In the rows, zero is written as 128.
Rotation paths and how fast each direction turns (deg/step)
Each turn is a multiple of 5 degrees from 10 to 175, or 0.
Each row of a path follows its step; steps can be skipped.

step 3: 111 147 78 150 120 155 122 130 124 159 115 113 140 143 120 127 144 154 138 142 161 177 131 135 119 124 106 112 135 122 119 141 133 85 174 122 123 114 113 151 137 112 162 126 83 139 134 128 96 138 128 143 126 141 134 91 136 164 100 147 118 97 116 113 89 105 144 127 128 134 169 133 105 127 142 165
step 5: 160 101 95 157 156 119 148 168 147 133 104 137 136 134 130 160 123 147 145 112 63 105 127 114 161 121 152 133 127 110 197 136 103 114 101 125 120 142 124 143 104 111 130 123 101 143 109 130 134 126 85 140 153 134 118 147 103 121 126 101 135 124 137 107 125 125 147 104 108 149 132 109 144 132 112 121
step 10: 116 149 149 128 141 124 134 148 89 95 124 135 107 138 124 135 138 114 120 117 107 164 108 155 75 142 150 113 115 109 163 140 127 140 114 106 137 149 118 116 148 97 147 166 143 141 106 153 173 152 135 94 155 142 145 144 77 144 133 146 136 137 138 146 123 139 87 120 106 148 128 151 127 142 96 137
step 12: 142 150 107 92 74 93 143 97 132 157 144 136 146 99 144 134 106 131 123 175 138 167 128 151 155 113 132 108 115 104 121 88 131 133 158 124 157 145 118 98 111 115 91 104 127 90 119 123 145 136 127 143 151 146 145 111 124 119 97 108 131 149 144 149 101 116 138 117 138 94 132 144 157 140 134 129
step 14: 91 110 96 103 143 118 141 150 167 107 108 143 119 146 112 118 125 150 142 120 117 113 128 129 137 125 100 146 119 149 138 158 144 88 171 100 132 126 126 97 169 142 139 91 112 168 159 149 91 136 128 134 126 97 101 122 120 131 120 149 103 155 165 144 99 148 138 124 142 104 142 107 119 130 108 140
step 15: 108 126 129 157 73 137 152 89 110 139 146 139 149 139 125 98 72 88 131 141 126 126 124 155 95 117 134 127 146 154 143 100 120 139 147 137 134 159 122 102 145 135 177 153 134 145 126 108 130 102 141 136 102 110 161 104 136 165 122 132 120 122 130 88 128 126 110 149 115 164 119 114 130 128 144 141
step 18: 125 139 129 131 111 122 157 139 90 79 110 167 122 101 147 117 144 91 135 182 108 151 132 125 138 142 115 104 107 127 177 127 101 156 117 129 139 137 151 117 113 126 120 116 163 82 127 135 139 144 148 121 127 132 117 151 128 146 124 119 116 131 130 115 155 157 117 116 122 118 103 132 147 135 61 142
step 19: 127 139 123 85 173 128 126 124 143 122 121 139 140 177 117 167 130 134 132 124 163 124 116 116 106 168 122 132 110 112 139 150 129 129 122 120 93 145 99 105 75 192 130 148 115 122 147 145 149 114 133 105 138 103 116 130 139 163 125 150 100 131 115 141 127 99 152 116 113 138 112 153 124 140 156 127
step 24: 155 113 143 130 135 109 154 124 141 151 126 141 152 159 169 129 151 132 155 178 143 157 91 153 117 142 156 143 124 112 152 138 95 149 127 139 117 123 176 135 120 140 89 162 113 130 100 112 114 143 97 156 118 141 125 106 133 148 115 104 145 102 135 100 133 119 163 141 107 146 134 130 135 156 102 114
Directions:
127 120 135 134 126 125 116 137 126 125 133 130 134 129 125 137 121 127 126 125 127 125 134 121 123 128 136 129 128 129 129 124 124 134 130 122 128 129 124 132 123 132 120 132 132 121 126 122 117 123 133 126 125 118 131 126 135 131 125 131 130 125 129 129 126 123 126 140 127 139 128 124 127 131 136 131 => 170
131 130 125 135 123 128 132 125 126 126 123 126 138 135 127 136 122 135 119 127 128 128 136 122 130 128 125 132 134 125 125 132 128 119 135 128 124 130 132 131 119 131 136 127 132 134 125 125 129 122 125 130 123 132 128 131 129 126 131 117 129 127 115 124 133 122 128 125 128 137 128 128 119 128 117 132 => 175
124 125 122 129 139 127 133 127 127 131 133 129 129 127 123 131 135 128 123 128 135 125 132 126 127 142 136 131 129 127 133 131 127 124 129 128 138 132 139 140 127 130 131 124 125 128 127 129 128 129 131 129 134 134 129 127 130 129 124 124 120 141 133 120 122 127 121 134 130 129 122 129 124 124 134 120 => 130
123 128 137 129 125 122 133 120 128 125 127 125 132 130 134 128 125 122 119 126 129 124 130 125 121 118 130 123 126 122 128 124 126 125 124 133 122 134 129 132 138 129 124 115 127 126 124 131 133 122 132 130 131 131 125 126 131 129 121 124 129 133 135 134 125 137 123 116 127 135 126 124 132 122 133 137 => 135
131 125 130 124 131 125 137 131 133 131 134 129 127 128 127 131 124 127 123 136 131 120 132 126 130 123 122 130 127 134 131 131 131 124 127 121 131 129 116 126 129 130 122 125 131 138 140 116 137 130 132 118 119 129 123 128 135 127 121 126 125 131 126 126 135 132 126 130 124 128 137 131 131 123 131 122 => 55
124 127 131 126 127 127 130 135 138 121 127 127 125 135 122 125 139 134 124 130 126 129 125 135 123 125 122 128 123 130 129 125 132 130 140 134 138 126 130 124 121 136 122 124 138 125 133 129 130 123 129 140 127 125 127 126 129 130 134 130 122 122 124 125 126 125 127 120 132 134 124 126 131 121 135 124 => 60
123 129 135 134 123 136 132 135 125 140 132 132 131 128 133 120 129 140 132 131 119 127 128 124 137 123 129 128 132 129 125 129 130 128 130 123 129 139 124 129 134 130 129 119 128 120 132 131 122 128 126 128 135 127 120 126 124 128 126 134 124 136 118 123 126 128 135 131 131 126 129 130 120 122 131 134 => 125

step 1: 123 132 136 119 138 136 139 108 126 89 96 121 97 129 109 114 124 142 148 130 171 151 118 109 132 147 106 101 144 106 155 153 125 134 136 105 104 152 160 142 131 87 94 133 142 120 95 127 136 110 90 137 146 150 141 118 107 115 106 116 161 121 102 97 131 120 128 143 123 101 146 147 125 137 111 135
step 3: 113 89 129 128 90 117 123 113 115 127 136 117 99 155 101 113 117 94 162 113 137 145 127 108 114 138 116 124 82 118 140 103 115 146 127 119 94 134 124 113 131 126 163 141 158 134 117 166 126 120 104 121 126 106 122 134 141 162 88 106 134 123 128 131 120 165 141 119 143 132 147 140 87 103 120 124
step 5: 136 155 145 163 111 116 139 139 118 140 126 110 118 103 128 144 121 165 160 126 163 157 114 132 138 147 95 102 135 114 147 138 145 152 122 145 116 125 132 146 114 127 120 170 133 156 105 125 127 103 111 127 78 123 155 109 144 148 118 115 157 124 122 118 131 127 123 127 100 157 140 157 126 107 157 157
step 8: 121 140 151 137 110 120 130 151 127 118 140 143 121 126 109 130 120 144 156 87 130 139 142 141 134 94 140 103 143 127 130 130 122 142 130 122 88 86 160 142 151 119 106 142 185 152 134 123 114 121 106 129 129 152 175 122 160 145 122 132 169 100 116 103 107 117 124 119 99 151 132 133 114 110 127 133
step 11: 113 135 143 142 83 114 143 124 136 110 154 89 118 121 124 111 123 105 155 121 86 122 140 127 133 126 129 107 126 110 135 102 127 164 116 134 133 116 152 151 133 124 126 119 159 156 130 107 110 104 130 113 142 146 137 135 131 160 120 136 160 95 105 145 142 110 138 107 125 134 142 99 110 104 66 136
step 12: 112 169 137 133 106 105 143 124 123 123 142 93 111 114 124 119 131 146 140 115 148 128 105 128 100 114 124 153 148 105 120 107 136 116 86 109 130 127 157 133 124 119 104 124 154 135 95 166 123 110 100 167 128 136 94 116 138 132 128 136 182 94 104 121 132 109 142 102 134 127 115 119 119 110 112 147
step 15: 149 140 146 129 94 112 138 117 121 101 153 109 142 126 119 124 132 123 149 99 129 131 156 106 103 88 107 149 126 116 108 85 114 167 130 104 127 180 127 148 149 139 126 129 157 130 122 142 162 105 106 148 137 136 125 121 123 116 129 102 151 128 115 115 92 102 128 98 140 124 120 132 99 106 129 131
step 22: 143 122 121 121 131 149 165 131 137 123 120 82 120 135 156 111 97 123 157 142 115 131 129 88 139 127 115 121 85 133 140 136 108 151 142 117 126 137 132 122 129 163 90 122 183 126 98 133 106 101 112 132 130 147 161 139 132 124 123 120 121 136 133 143 118 123 123 144 121 117 128 145 88 92 106 155
step 23: 140 153 148 142 125 132 119 116 110 140 125 91 114 175 127 118 103 124 136 119 131 114 134 112 137 143 99 139 108 109 166 138 116 114 118 147 123 156 132 159 140 126 104 109 136 172 120 143 140 103 103 119 151 110 132 136 145 145 88 135 142 116 106 119 121 111 121 120 136 128 91 160 109 79 107 140
Directions:
131 130 125 131 122 133 127 121 124 135 131 131 130 124 134 125 129 132 122 133 129 125 125 134 126 140 125 133 125 129 139 127 125 135 120 120 125 120 122 127 123 127 125 122 127 127 134 130 135 118 129 128 129 120 129 132 130 126 131 123 136 124 132 131 134 128 122 123 126 135 135 119 134 128 124 132 => 55
141 131 126 126 136 134 126 138 125 129 127 122 132 129 130 129 125 129 122 132 130 136 127 127 123 134 131 132 133 117 131 124 114 123 125 131 128 128 129 127 125 133 129 123 133 131 127 121 132 131 126 122 133 119 133 127 135 126 132 124 120 128 130 129 130 132 126 133 132 116 122 129 123 132 125 124 => 10
131 137 130 133 138 133 131 140 129 124 124 131 137 126 127 128 127 127 130 115 129 125 119 119 122 125 131 124 123 132 126 122 128 124 126 127 128 131 122 125 125 136 125 123 123 134 127 134 131 121 130 129 121 128 131 130 131 133 120 123 136 134 132 129 124 130 130 122 129 133 137 129 124 131 133 127 => 145
123 125 130 130 127 127 135 127 128 129 132 131 131 127 131 131 137 122 134 125 122 128 129 121 134 120 125 129 114 120 129 127 117 131 129 123 135 136 122 122 130 131 131 126 127 126 127 133 128 134 122 120 132 130 135 126 135 135 133 139 129 126 132 124 133 132 119 128 132 126 125 121 133 127 123 131 => 95
134 126 129 127 122 133 132 129 135 120 129 137 132 124 129 127 117 130 127 131 132 130 128 126 126 122 134 127 125 134 133 137 127 130 119 122 132 127 133 131 131 129 133 134 135 122 131 126 134 123 127 132 129 129 128 130 126 127 134 137 136 133 134 122 117 130 125 130 130 125 125 127 122 129 124 112 => 160
132 121 124 132 136 129 131 120 127 127 122 127 126 118 132 128 133 134 131 129 133 122 116 121 127 133 127 125 131 129 128 132 130 127 129 130 125 130 125 124 130 127 125 137 135 135 126 129 122 133 125 124 121 131 134 128 117 131 140 121 129 139 124 132 128 126 120 129 126 126 123 126 136 133 125 125 => 90
121 127 131 125 127 124 133 121 124 130 124 134 129 134 129 121 126 129 122 127 137 122 126 126 133 132 144 130 136 127 128 121 125 114 126 123 126 123 123 124 139 130 126 131 134 131 126 125 134 133 125 129 127 132 131 130 128 129 119 133 128 125 131 120 130 127 126 131 139 135 131 131 128 129 124 131 => 65
134 121 127 129 134 120 129 127 135 135 123 126 133 132 136 125 126 130 131 129 131 129 124 124 129 127 123 127 140 132 125 138 130 136 124 124 128 125 123 132 125 124 125 128 127 137 138 131 122 133 134 132 139 126 129 121 132 139 127 130 128 125 134 121 128 137 128 127 130 129 127 127 116 126 128 135 => 20

step 2: 135 113 114 99 97 123 128 165 137 119 113 153 132 140 119 179 132 149 106 165 135 110 99 150 164 108 125 147 103 143 133 119 135 92 117 141 135 165 124 127 102 172 149 129 119 119 123 104 122 135 112 120 130 123 152 103 143 126 127 136 81 125 130 155 129 140 102 145 123 131 117 141 130 152 139 176
step 4: 129 160 86 150 121 115 109 129 94 147 158 101 134 117 101 132 138 178 158 120 105 136 122 155 103 115 151 142 134 145 113 125 98 119 127 122 105 158 157 114 137 154 117 124 162 113 135 105 146 131 139 132 149 135 107 113 150 116 120 142 100 113 114 102 141 113 129 112 142 103 138 99 158 128 135 92
step 5: 123 127 96 126 121 131 119 157 120 117 94 148 106 111 146 118 103 101 168 138 152 128 135 98 157 140 128 116 134 128 95 115 127 127 116 93 122 157 132 145 110 131 114 116 126 92 104 111 123 86 173 112 111 153 129 141 90 128 142 153 95 139 107 154 102 124 106 116 129 103 112 144 134 145 137 155
step 7: 148 148 140 160 116 123 122 116 115 144 165 104 117 139 146 140 119 165 70 128 146 150 138 100 134 125 108 165 137 123 143 113 154 140 139 148 80 144 129 134 127 136 114 143 131 114 101 137 160 120 165 132 95 137 111 84 125 154 113 151 120 115 136 129 127 126 144 140 126 92 149 154 116 115 135 102
step 8: 138 136 106 109 142 124 110 146 96 137 120 130 137 138 130 118 120 172 109 120 151 132 109 107 101 113 132 112 98 146 133 153 75 132 120 84 124 138 145 123 90 130 103 147 134 122 131 93 169 141 135 125 144 147 141 167 108 84 121 140 120 125 127 126 147 112 97 147 125 112 101 112 145 106 144 149
step 11: 172 151 115 144 113 126 102 182 98 156 156 89 114 142 138 133 137 125 84 157 122 117 142 109 146 129 122 150 120 145 137 125 117 120 121 116 120 143 128 108 118 146 137 152 128 139 139 128 113 136 151 124 113 116 146 120 124 162 104 150 108 100 114 126 85 78 107 106 123 141 101 116 149 131 140 140
step 13: 127 111 152 136 138 161 133 107 87 141 118 132 114 142 113 145 134 161 154 157 147 132 135 125 119 128 115 168 147 96 118 127 125 79 82 125 122 141 172 135 162 125 130 135 169 147 122 120 120 137 135 91 134 129 108 105 125 108 148 123 106 80 120 133 119 167 128 122 144 135 144 125 123 136 136 109
step 21: 147 174 110 120 138 113 121 138 129 106 108 149 146 114 133 145 119 124 127 146 130 161 138 151 107 132 127 125 108 154 102 136 126 136 115 100 137 143 126 145 106 121 144 126 146 126 154 107 154 130 171 115 132 140 151 154 161 88 130 140 80 129 122 136 138 134 83 107 139 110 118 134 142 102 190 119
step 24: 130 154 126 149 162 124 121 158 84 157 165 110 116 114 144 98 127 119 110 133 127 156 149 89 144 95 94 134 103 163 127 165 115 129 96 93 109 150 121 146 128 111 120 134 134 129 123 117 109 136 121 108 72 149 138 117 108 130 112 130 104 125 103 122 125 135 119 125 102 132 120 114 120 102 141 124
Directions:
123 131 138 129 121 134 131 132 125 126 119 122 131 133 127 120 130 125 126 128 122 132 130 133 140 127 123 127 121 127 127 128 132 139 123 128 126 135 122 124 130 134 126 123 128 127 127 126 119 125 129 130 131 129 130 129 122 144 126 127 125 130 127 125 131 140 132 129 128 126 119 119 130 123 127 133 => 80
126 126 127 122 122 126 127 124 122 131 134 124 137 116 119 129 133 135 121 130 125 125 133 125 125 128 124 129 124 127 128 131 118 134 119 125 128 126 126 127 132 133 135 127 131 123 129 131 134 130 129 126 125 130 123 136 122 133 125 126 134 135 133 130 129 128 122 126 140 127 131 133 126 120 137 121 => 85
127 131 133 130 133 127 122 115 129 126 133 126 125 125 126 132 126 127 126 129 121 135 135 131 121 129 134 125 127 140 123 122 126 123 126 131 125 137 128 131 131 126 127 125 126 131 119 124 123 125 128 129 120 132 133 116 132 126 125 125 133 124 125 132 131 139 126 138 137 125 124 129 134 126 129 123 => 125
122 124 131 124 130 126 139 130 133 129 136 128 132 131 132 133 130 123 130 121 126 126 132 129 120 125 123 128 121 125 137 128 133 132 128 121 124 123 129 132 134 132 132 128 125 129 130 129 129 119 128 122 138 134 126 124 134 124 128 137 132 125 124 129 125 142 129 122 123 136 128 137 137 126 126 122 => 115
128 128 122 129 132 125 132 122 123 123 131 129 110 128 123 140 125 134 130 129 129 124 132 127 132 133 127 125 130 131 133 129 129 132 132 133 130 125 130 127 127 134 138 123 125 132 124 129 117 125 125 129 136 129 129 142 122 124 132 127 124 133 130 129 126 135 132 136 127 131 124 133 124 126 133 136 => 110
130 133 133 130 124 130 130 126 128 136 125 137 127 133 124 128 123 133 130 133 133 132 131 129 132 122 121 132 122 125 139 129 133 129 133 129 118 125 124 129 126 125 123 125 137 119 123 126 133 134 123 123 130 125 132 123 127 118 132 129 138 131 132 135 128 128 126 135 135 137 120 123 123 131 134 127 => 60
128 124 115 137 131 126 126 132 126 137 128 127 126 121 126 117 120 127 137 132 127 130 130 127 128 129 139 125 123 130 130 126 134 133 123 131 132 122 128 125 124 130 131 127 130 131 133 126 126 122 130 133 127 136 136 124 128 135 124 131 130 130 133 128 115 128 133 124 135 136 129 126 129 137 131 122 => 60
